In the data rows, the value 128 means zero.
Here is a table of points, one per row:
[109 113 132 135 143  93 147 127 140 142 101 134  92 136 122 177 125 206
 163  79 128 163  91 109 147 109 179  85 114 150 127  96]
[ 70 175 114 125 124 143  81 134 167 153  83 121  96 200 167 162 120 132
 110 125 169 142 128 135 105 130  65 143 105 152 110 116]
[124 164 157 108  99  88 128 145 164 131 167 128 152 114 127 111  96 147
 107  92 131  96 178  68 144 141 143 185 156 127 167  71]
[159 104 158  65 155 159 151 205  91  88 110 177  98 101  73 102 200 138
  82 130 116 125 172  87  83 128 174 180 117 122 155 123]
[136 119 108 174 138 101 182 161 145 109 111 125 136 126 108 110  94 157
 183 175  52 162 189 161  98 132 149 190 195 127 125 152]
[108 173 131 126 110  97  78 158 142  92 137 145 129 140 122  82 123 109
 133 162 103 138  74 144  80 128 144 147 142 176  43 187]
[ 94 101 153 103 162 129 112 103 166 108 147 169 109  82 112 121 197 103
 103  62 108  91 101 131  76  99 118 125 148  98 105 143]
[113 109  74 115 113 105 140  81  90 124 169 132 126 136 136  96 109 146
 125 103 130  72 103 110 127 104 144 140  92  95  90 160]
[179 121 109 109 117 146 100 132 117 130 108 147 126  80 136 115  86 191
 157 141 166 111 126 138 132 129 151 160 127 151 150 122]
[106 121  94  78  98  95 151 163 163 139 202 185 156  88 153 163 121 124
 150 114 127 157 178 137 143 133 117  87 155 129 139 161]
[132  70 121 169 119 107 127 113 174 106 129 184 141 173 147 183 104 118
  80 117 118 130 131  84  59 195 143 148 152 140  83  95]
[149 102 142 142 154 210 160  95 122 117 129 128 146 152 160  89 123 138
 138 101 148  30 145 120  94 155 109 132 134 162 131 136]
[116  70  97 130 113 130 114 148 107 146 164  87  82  93 148 111  57 121
 116 101 100 114  92 146 140 158 120  98 127 104 182 139]
[ 96  99 128 148  47 183 166 142 100 179 150 121 171 159 166  99 104 115
 121 167 132  78 127 150 156 100 146 156 185 158  85  97]
[147 135 129 154 120 137 172 163  96 112  89 183  77 118 152 168  79 114
  60 105 109 121 104 147 147 171 143 149 133  62 156 128]
[136 105 115 108  95 125 117 102 142 148 102 194  69 156  96 119 120 148
 131 127 139  91 103 203 135  72 103 163 186 140 151  90]
[110 172 115 149 105 164 131 107 143  83 141 157 153 110 120 159 141 106
 188 132 139 113 176  84 142  90 163 137 162 100 185  74]
[149 191 165 156 111 124 176 132 129  60 139 121 162  90 134 146 138 147
  97 105 169 151 133 200 109 119 153  69 140 163  85 189]
[135 110 108 150 115 127  93 124 140 179 203 100 109 118 137 100 161 111
 112 141 153 176 147 146 128 163 109 131 207  59  70 112]
[202 105 176 114 173  74 131  81 136 119  96 112 149 129  67 125  96 132
 114 101  93 145 128 132  86 144 176 156 101 132 108 155]
[150 158 179  73  83  91 110 129 146 145 120 147 149 121 137 115 110 123
 109  96 128 187 108 102  91 106 104 128 133 144  64 125]
[190 110  90 106 152  86 112 145 135 134 155 100  98 141 114  90  98 143
  89 161 175 119 151 170 123  92 138  76 166 132 138 126]
[112 136 126 114 141 154 151 153 158 139  70 123 144  96 124  82 102 139
 137 155 112 187 126 172 152 143 181 131  88 132 126  73]
[ 94 107  66 135 161  98 197  96 105 136 143 121 163 120 125 101 162 131
  94  83  86 126 137 166 141 116  94 164  98  93 107 162]
[ 94 134  79  53 193 165 118 179 183  34 100 126 167 175  84  96 153  78
 141 166 126  93  94 156 183 169 103 112 107  90  74 146]
[121 112 125 154 117 117  54 178  81 103 109 107  73 143 146 127 113 131
 169  86 112 123 141 171  75  72 120 121  81 118 183 128]
[147  87 143 182 125 195 158 178 128 150 135  82  32  97 114 120 180 156
 164 161 151 124  87 113 142 158 122 144 163 184  96 180]
[ 99 189 193  91 162 122 174 115 165 148 134 196 117 101 124  44 141 117
 154 102 143 106 144 133 117 133 148 110 137 126 185 136]
[ 83 140 106 127 186 125 105 131 169 154 149 114 131 116 121 145  69 149
  98 169 167 186 135 122 125 108 132 182 164 154 154 149]
[164  84 101 147 164  77 172 179 134 104 159 176  98  91 175 174 127  80
 139 149 147 132 120 115 131 101  62 160  96 151 137 114]
[185 132 112 100 104  97 151 187 120 117 112  95 162 120 153 160 193 107
 197 144 181 148 137  97 142 115 115 142 133 111 124 122]
[143 124 189 151 112  88 119 144 119 196 141 145 140 155 144 128 194 138
 138 105 164 122 122 175 139 133 165  99 147  87 149 133]
[136  90  73 162 122 164 151 175 137 187  75  93 172 148  95  98 139 149
 110 120 120 113 131 164 117  84 119 132 117 139 182 148]
[ 73  83 102 177 168 117 150  87 153  41 116 124 137 160 110 127  95  68
 160 105  90 190 121  78 135  73 127  87 192 122 116  90]
[150  55 117 116 140 112  95 106  76 166 140 211 231 119 113 100  60 126
 134 148 199 156  86 112 106 156 117 108 121 153 111 124]
[147 159 109 163  88 148  88  99 108  81 127  94 142 140 124 131 145 176
  79 120 180 160 146 171  94 133  69 108  93 131 131  76]
[ 94 117 138 140 175 116  67 120 177 189  97 140  95 127 148 126 107 129
  94 128 126 108 168 101 157 127 161 125 129 130  93 109]
[ 91 162 120 175 117 180  88 111  96 144  83 156 147  75 123 154 112 175
 158 142 171 119 178 157 138  97 147 185 137  63  88 165]
[ 91 129 102  75 130 108  98 161 186 149 100  83 179 136 108 176 147 123
  82  60 150 134  96 127 143 140 141 173 124 159 154 134]
[160  79 123 167  81 162  76 140 166  98 110 162 140 150 113 149 157 130
 169 125 124 154 124 139 156 103 217  90  89 128 166 160]
[180 162  76  72  93 125 115  75 143 146 102 142 100 143  85 123 151  48
 109 138 122 140 148 133 164 148 106 129 109 173 134 115]
[137  85 123 122 136 114 119  98 105 106 145 111 145 135 192 101 156 141
 158 124 136 148 180  58  92 134  83 133  88 150 137  97]
[184 124 149 137 105 155 144 162 210 170 158  99 150  72 167  67 104  76
 158 144 130 135 163  93 133  95  89 126  81 128 125 107]
[ 93 127 147  97 117  72 148 147 119  85 160 132  84 114  60 103  77 169
 169  98 185 113 135 120 145 107  96 108  93 133 111 155]
[148 183 113  57 162 162  77  82  61 169 101 133 144 180 118 151 155 132
 176 158  84 145 176 111 155 151  72 160 126 160 127 189]
[ 86  85 147 147  95  60 134 103 116 106  87 163 130  92 144  97 139  91
 128 186 123 146 128 159 186 201  80 125  88  83 168 168]
[ 98 154 181 126 114  93 153 111 135 139 146  79 140 129 140 162 100 146
 175 136  68 161 140 186 125 148 120 166  66 152  88 114]
[143 108 117 147 129 131 155  92  93 131 166 151 118  84  76 144 153 135
 140  91 154 107  90 148 200 124 160 117 134 225  85  99]
[139 133 136  80 108 107 148 131 111 114  97 140  60 115 121 176 108  94
 100 179 151  89 191 101 113  83 100  85 140 145  85 121]
[136 112 162  92 138 162 134 114 189  49 204  90 158 173 125 173 114 192
 124 153 113  85  55  95 202 107  78 207 148 114 103 138]
[135 156  92 123 139 135 113 160 168 164 189  93 115 128 104 153 121 107
 125 158 118 107  93 151  90 170 150  88  48 102 159 125]
[122 129 162 181 168 126  92 108 168 111 120 123 134  68 137 119 158 136
  86 113 100 108 182 142 114 152 126  97 184 159 194 162]
[106 127  91 183  89 112 152 118 108 142 165 176 151 146  21 120  92 139
 181 148  86 109 113 108  93 140 132 110  98 145 161 120]
[192 136 153 156 128 151 112 118 184 107 140 143 112 114  94  88 128 149
 114 127 146 167 127  93 135 159 116 175 113 138 151 137]
[196 177 139 170 161 133 160 115 162 134  93  80 151 125 129 165  74 101
 162 111 129  70  95 102 164 111 112 100 100 104 154 154]
[127 190 130 157 126 177 160 184  81 137 171 158 102 127 109 153  86 111
 106 121 120 136 195 149 166 134  83 100  98 106 131 113]
[111 140 135 117 151 125 124 191  58 133  86 131 139  97 138  87 114 149
  96 149 113 141  92  85 195  89 100  94 162 177 162 108]
[150 136 163 147 137 109 133  83  83 149 117  99  69 159 129  80 150 182
  82 145 131 143 132  55 200 165 117 120  92 122  97 157]
[159 132 115  91 166 113 175 153  99 147 139 102 142 124 194 144 122 168
 109  71 124  79 184 170 167 159 198 140  95 132 106 113]
[ 97 135 132 154 119 149  75 144 110 152 161 130 159  69 153 157 140  77
 106 168  55  97 119  92 142 100 174 114  70 138  64 109]
[ 90  59 173  88  65 213 108 119 105 142  72 135 112  93 112 144  92 108
 110  96 112 178 116  63 139 107 138 106 114  98 111 173]
[159 163 106 155  65  94 104 126 159 109 104 169 106 130 174  73 121 102
 106 111  72 117  83 179 187 133 158 172 133 118 115  82]
[108 192 139 136 126 140 124 137 117  67 150  87 122 149 156  79  94 139
 119 141 169 137 105 123 137 143 132 129 113 128 165 156]
[181 157 110 116 152 137 129 136  88 137 111 101 106 128 130 142 138 155
 114 143  75 150 133 136 104 109 132 136 172  70  99 102]
[107 146  89 137 151 148 161 133  96 150 110 146 183 143 140 116 168 135
 122  85 126 110  88  77 122 150  98 134 127 123 150  67]
[ 94 149 176 134 139 109  72 170  86  83 198 161 138 228 147 106 130 148
 104 137 133 132 145 129 146 122 146 103 148 100 153 164]
[117 148 113 104  34 144 196 145 153 163 141 152  98 187  85 158 170 152
  89 158 116 134 126 116 106 114 158 154  90 109 170 177]
[156  75 129 128  91  73 100 189 124 135 113  81 155 149  52 154 125 105
 140  95 104  64 154 135 134 152  95  81 173 147 111 170]
[102 160 138 140 131 106 104  86 147 167 128  61 143 124  97  94 171  94
 152  96 163 130 101 115 123 114 151 101 169 112 126 130]
[134 140 132 128 122 101 125 157  86 143 125 139 168 197 182 110 144 121
 172 139 136 145  60 111 111 141 177 155 133 131 149 134]
[150 136 105 157 120 158 134 105 136 135 157 106 116 162 126 134 146 114
 101  86 100 191 137 145 160 133 102 130 171 135 107 113]
[143 100 159 115 170  76 123 103  91 128 140 111 135  86 127 184 151 103
  93 200 188 159  94 170 180 129 162 160 129  80 170  98]
[ 71 132 128 147 134 101 122  77 121 121  99 100 136 103 131 104 156 128
 170 126 135 138 192 132 131 120 147 141  94 164 102 137]
[107 123 140  39  91 156 105  95 119  89 122  98  89  76 159 153  94 124
 173  99  90  88  78 178 121 136 153 105 137 137 150  94]
[154 166 207 112 128 174  90 151 100 141 130  73 180 112  88 172  88 147
 114 100  93 176 117 108 123 165  88 137 165  62 133 117]
[ 89 155 155 135  96 134 153 102 101  99 142 116 162  82 162 170 193 103
  80 173 119 109 115 129 118 125 145 112 127 203 163 164]
[161 149  76 122 161 175  89  83 118 130 171 130 141 149 109 151 137 129
 123 127 104 123 162 121 148 144 141 104 152 106 140 141]
[127  81 108 147 144 167  95 113 162  93 139 135 110 121 158 137 170 154
 142 124 102 161 115 158 116 209  84 150 117 183 160 120]
[121  94 165  97 155 171  88 105 193 103 108 123 149 167 112  88 150 183
 145 185 143  61 171 145 190  91  72 136 103  55 114  96]
[ 55  86 180 125 121  90 192  91 148 181 114 122 166 119 102 140 115 128
  86 165  88 118  86 139  70  80  60 112 131 142 146 140]
[155 112  63 170 115 131 117 159 105 127 104 135 156  88 139 136 158 144
 100  73 175 147 137 122 150  70 120 127  82  70 103 161]
[ 92 144 124 129 145  97 109 193 139 170 116 140  99 118 144 166 189 202
 175 106  81 123 113 107 128 124  89 105 145 131 121 105]
[103 120  72  89  59 111 143 119 122  82 120  87 131 137 156  99 119 143
 100 104 115 125 188 103 117 159 146  89 137 154 134  98]
These points spread out most along one direction. For each point below, how far along it does it lie, from 0 to 99? 50 is the average, and the first point above lies past it. One standard deviation of the points above along it is 16.
[132  91 140 138 172 126 158 114 145 136 115 103  95 197 188 165  99  65
 115 151 178 114 149 136 125  73 174 162 113 151 144 164] 52
[151 107 138  94 126 162 155  84 172 149 157 159 144 169 161 138 123 165
 109 167 101 177 141 111 138 121 151  54 115 140 148 174] 49
[121 143 133 147  58  92 153  59 134 115  87  96  94 138 109 139 136 128
 131 136 182 122 131  97 116 159 135 133 156 118 140  86] 55
[ 55  81 169 121 154 167 179 166 109 150 132 119  97 155  99 167 111  90
 196 114 187 140 160 144 113 236 161 110 137 119  96  86] 57
[ 97 119 120  86 185 139 167 122  86 122 117 131 122 151 137  88 127  84
 120 131  94 203  96 132 106  86 160 111 143 188 121  86] 65
[121 140 111 145 153  84  83  83 116 172 138 192 113 135 152 177  96 110
 170  91 102 112 112 106 121 131 136 154 139 173 152 184] 68
[123 160 100 170 135  92 119 152 116 121  75  91  97 128 145 105 109  84
 129 145 128  81 115  55 109 187 150 131 162 117 125 169] 52
[163 109 224 189 144 118  99 133  84 113 144 142 134 166 113 126 154  70
 107 118  92  92 138 160 129 112 105 110  94 154 130  59] 54
[114 164 105 135 158 174 103 111  96 152 193  68  73 111  60 108 135  84
 112 119 169 150 115 121  90  82 142 191  81 102 155 105] 40
[146 160 170 150 132 147 157 172 133 118  82 151 157 145 136 120 115  70
 130  89 173 117 135 171  93 108  96 148 133 149  89 147] 53
[126 167  77 148 166 123 126 134 136 139  81 171 147  96 105 162 127 184
  86 192 141  85  92 119  66 168 135  67 119 130  98  62] 58
[163 148 123  69 128 182 120  70  87 112 112 117 129  97 192 115 125 116
 159 123 128 129  95 159  79 150  78 138 182  86 152 162] 35
[160 154 122 143 155 142 179  88 160 131 116 155  84 141 166 126 155 151
 180 139 125 158  76 108 108 100 114  52 127  60 100 123] 47
[130 106 114 111 120  89 119 116 108 117 153  94 134 110 149 125 139 142
 151 205 102 102 134 127  44 102 164 121 129  91 111 119] 59
